[[ 1.22  2.05  3.12 -0.61 -2.21 -2.13 -1.06 -1.71 -1.70  2.81  2.52 -1.11]
 [ 0.72  1.85  1.54 -0.47 -0.58 -1.36 -0.60 -0.73 -0.62  1.83  2.31  0.24]
 [-2.55  0.71 -2.53  1.54  0.85 -1.20 -0.87 -0.36 -1.80 -1.69 -3.49 -2.99]
 [ 2.78  4.73  3.88 -1.84 -2.04 -3.75 -1.75 -2.77 -1.53  4.96  5.27 -0.33]]
:
[[ 2.52 -1.11  1.22  2.05  3.12 -0.61 -2.21 -2.13 -1.06 -1.71 -1.70  2.81]
 [ 2.31  0.24  0.72  1.85  1.54 -0.47 -0.58 -1.36 -0.60 -0.73 -0.62  1.83]
 [-3.49 -2.99 -2.55  0.71 -2.53  1.54  0.85 -1.20 -0.87 -0.36 -1.80 -1.69]
 [ 5.27 -0.33  2.78  4.73  3.88 -1.84 -2.04 -3.75 -1.75 -2.77 -1.53  4.96]]

[[-1.01  4.32  0.91 -1.74  1.23  0.82  0.85 -1.11  2.09  2.56]
 [ 0.67 -0.99  4.30  1.86 -1.05  0.88  1.56 -3.67 -2.21 -1.48]
 [ 1.19 -1.96 -0.21  5.65  0.41 -1.70  1.19 -0.06 -0.27  0.25]
 [-4.69  0.20 -1.81  0.45  4.78  1.66  2.10  1.83 -1.87 -0.63]
 [-1.62 -0.39  1.10 -1.77  0.36  5.12 -2.37  1.41 -0.28 -2.05]
 [-0.98 -0.32  0.39  2.49  1.90 -1.95  4.98 -1.88 -3.10  1.38]
 [-1.35 -0.71 -3.23 -0.06  1.63  0.97 -1.11  3.61  0.44  0.12]
 [ 2.08  2.35 -0.46  0.31 -1.23  0.08 -2.70  0.95  4.54  2.19]
 [ 2.26  3.39  0.32 -0.08 -0.94 -0.25  1.33 -0.59  2.38  5.39]]
:
[[ 2.09  2.56 -1.01  4.32  0.91 -1.74  1.23  0.82  0.85 -1.11]
 [-2.21 -1.48  0.67 -0.99  4.30  1.86 -1.05  0.88  1.56 -3.67]
 [-0.27  0.25  1.19 -1.96 -0.21  5.65  0.41 -1.70  1.19 -0.06]
 [-1.87 -0.63 -4.69  0.20 -1.81  0.45  4.78  1.66  2.10  1.83]
 [-0.28 -2.05 -1.62 -0.39  1.10 -1.77  0.36  5.12 -2.37  1.41]
 [-3.10  1.38 -0.98 -0.32  0.39  2.49  1.90 -1.95  4.98 -1.88]
 [ 0.44  0.12 -1.35 -0.71 -3.23 -0.06  1.63  0.97 -1.11  3.61]
 [ 4.54  2.19  2.08  2.35 -0.46  0.31 -1.23  0.08 -2.70  0.95]
 [ 2.38  5.39  2.26  3.39  0.32 -0.08 -0.94 -0.25  1.33 -0.59]]

[[ 0.49 -1.99  1.85  1.37  0.33  0.53 -4.39 -0.56]
 [-2.30  0.59  0.43 -2.34  0.81 -5.34 -2.49 -0.85]
 [-0.42  0.54 -1.16 -2.20  3.15 -4.84 -0.39  2.25]]
:
[[-4.39 -0.56  0.49 -1.99  1.85  1.37  0.33  0.53]
 [-2.49 -0.85 -2.30  0.59  0.43 -2.34  0.81 -5.34]
 [-0.39  2.25 -0.42  0.54 -1.16 -2.20  3.15 -4.84]]

[[-0.23 -2.49  0.91 -0.88 -2.72]
 [ 0.85 -2.63 -0.20  1.63  1.98]
 [-2.44 -4.03  2.01  2.35 -2.04]
 [ 1.13 -0.91  0.24 -1.23  2.09]
 [-1.49  0.04 -1.10 -5.48  1.03]
 [ 1.18 -0.41  3.03 -1.86 -0.96]
 [-0.14  3.13 -2.68 -1.61  1.97]
 [-0.29  0.97  2.82 -4.57  2.44]
 [ 0.50  1.91 -2.55  1.67  5.74]
 [ 2.03  1.97 -2.55 -2.04 -2.33]
 [ 1.59  0.29  1.94  0.63 -0.45]]
:
[[-0.88 -2.72 -0.23 -2.49  0.91]
 [ 1.63  1.98  0.85 -2.63 -0.20]
 [ 2.35 -2.04 -2.44 -4.03  2.01]
 [-1.23  2.09  1.13 -0.91  0.24]
 [-5.48  1.03 -1.49  0.04 -1.10]
 [-1.86 -0.96  1.18 -0.41  3.03]
 [-1.61  1.97 -0.14  3.13 -2.68]
 [-4.57  2.44 -0.29  0.97  2.82]
 [ 1.67  5.74  0.50  1.91 -2.55]
 [-2.04 -2.33  2.03  1.97 -2.55]
 [ 0.63 -0.45  1.59  0.29  1.94]]

[[ 0.07  0.59  4.95 -3.10]
 [-5.74  0.91  2.62 -5.13]
 [ 0.77  0.57  0.38 -1.83]]
:
[[ 4.95 -3.10  0.07  0.59]
 [ 2.62 -5.13 -5.74  0.91]
 [ 0.38 -1.83  0.77  0.57]]

[[ 2.38 -0.16 -3.15 -5.10 -5.41  1.23 -2.92  0.11  3.01  2.84 -6.76  2.60
   3.25]
 [ 3.70  0.18 -0.87  1.84  2.31  4.19 -0.62 -1.17 -2.68  1.65  1.05  1.46
   0.39]
 [ 2.35  1.86 -2.36  0.07  0.47 -0.74 -1.81 -4.60 -1.12  0.34 -0.48  1.33
   2.56]
 [-1.07  6.36 -0.86 -1.03 -0.89 -4.27 -0.76 -0.59  3.07 -0.18 -1.63  2.16
   3.43]
 [-2.27  1.89  2.72  4.40  4.64 -1.23  2.01  0.33 -2.24 -2.50  5.78 -1.36
  -2.23]
 [-1.00 -0.13 -3.09  4.06  4.75 -1.01  4.19  0.80  1.29  0.07  0.02 -1.44
  -1.37]]
:
[[ 2.60  3.25  2.38 -0.16 -3.15 -5.10 -5.41  1.23 -2.92  0.11  3.01  2.84
  -6.76]
 [ 1.46  0.39  3.70  0.18 -0.87  1.84  2.31  4.19 -0.62 -1.17 -2.68  1.65
   1.05]
 [ 1.33  2.56  2.35  1.86 -2.36  0.07  0.47 -0.74 -1.81 -4.60 -1.12  0.34
  -0.48]
 [ 2.16  3.43 -1.07  6.36 -0.86 -1.03 -0.89 -4.27 -0.76 -0.59  3.07 -0.18
  -1.63]
 [-1.36 -2.23 -2.27  1.89  2.72  4.40  4.64 -1.23  2.01  0.33 -2.24 -2.50
   5.78]
 [-1.44 -1.37 -1.00 -0.13 -3.09  4.06  4.75 -1.01  4.19  0.80  1.29  0.07
   0.02]]

[[-3.60  3.08  1.42 -1.12  4.00  3.35  1.87  0.26 -1.08  2.41  4.15]
 [ 1.84 -1.83 -5.00  0.32  0.92 -2.19  2.03  3.19 -0.91  3.65  4.53]
 [ 2.58 -2.66 -0.91  4.21  0.16  2.43 -3.18  2.81  4.21  0.01  0.34]
 [ 2.73 -1.79 -1.08  1.72  0.41 -4.33  4.31  0.61 -2.14  4.25  2.48]
 [ 2.65 -2.58  3.60 -3.44 -4.05  2.80 -2.79 -3.37 -2.81 -3.05  0.30]
 [ 4.10  2.54 -1.94 -1.66 -2.08 -4.07  1.15 -0.99  1.62  6.24  1.59]
 [ 2.49 -1.76  4.27 -3.03 -3.63  2.29 -1.70 -4.22 -2.63 -2.40  0.19]
 [-1.55 -1.96 -3.75 -2.39  1.61 -1.82  0.31  1.68 -2.47 -2.13 -1.34]]
:
[[ 2.41  4.15 -3.60  3.08  1.42 -1.12  4.00  3.35  1.87  0.26 -1.08]
 [ 3.65  4.53  1.84 -1.83 -5.00  0.32  0.92 -2.19  2.03  3.19 -0.91]
 [ 0.01  0.34  2.58 -2.66 -0.91  4.21  0.16  2.43 -3.18  2.81  4.21]
 [ 4.25  2.48  2.73 -1.79 -1.08  1.72  0.41 -4.33  4.31  0.61 -2.14]
 [-3.05  0.30  2.65 -2.58  3.60 -3.44 -4.05  2.80 -2.79 -3.37 -2.81]
 [ 6.24  1.59  4.10  2.54 -1.94 -1.66 -2.08 -4.07  1.15 -0.99  1.62]
 [-2.40  0.19  2.49 -1.76  4.27 -3.03 -3.63  2.29 -1.70 -4.22 -2.63]
 [-2.13 -1.34 -1.55 -1.96 -3.75 -2.39  1.61 -1.82  0.31  1.68 -2.47]]
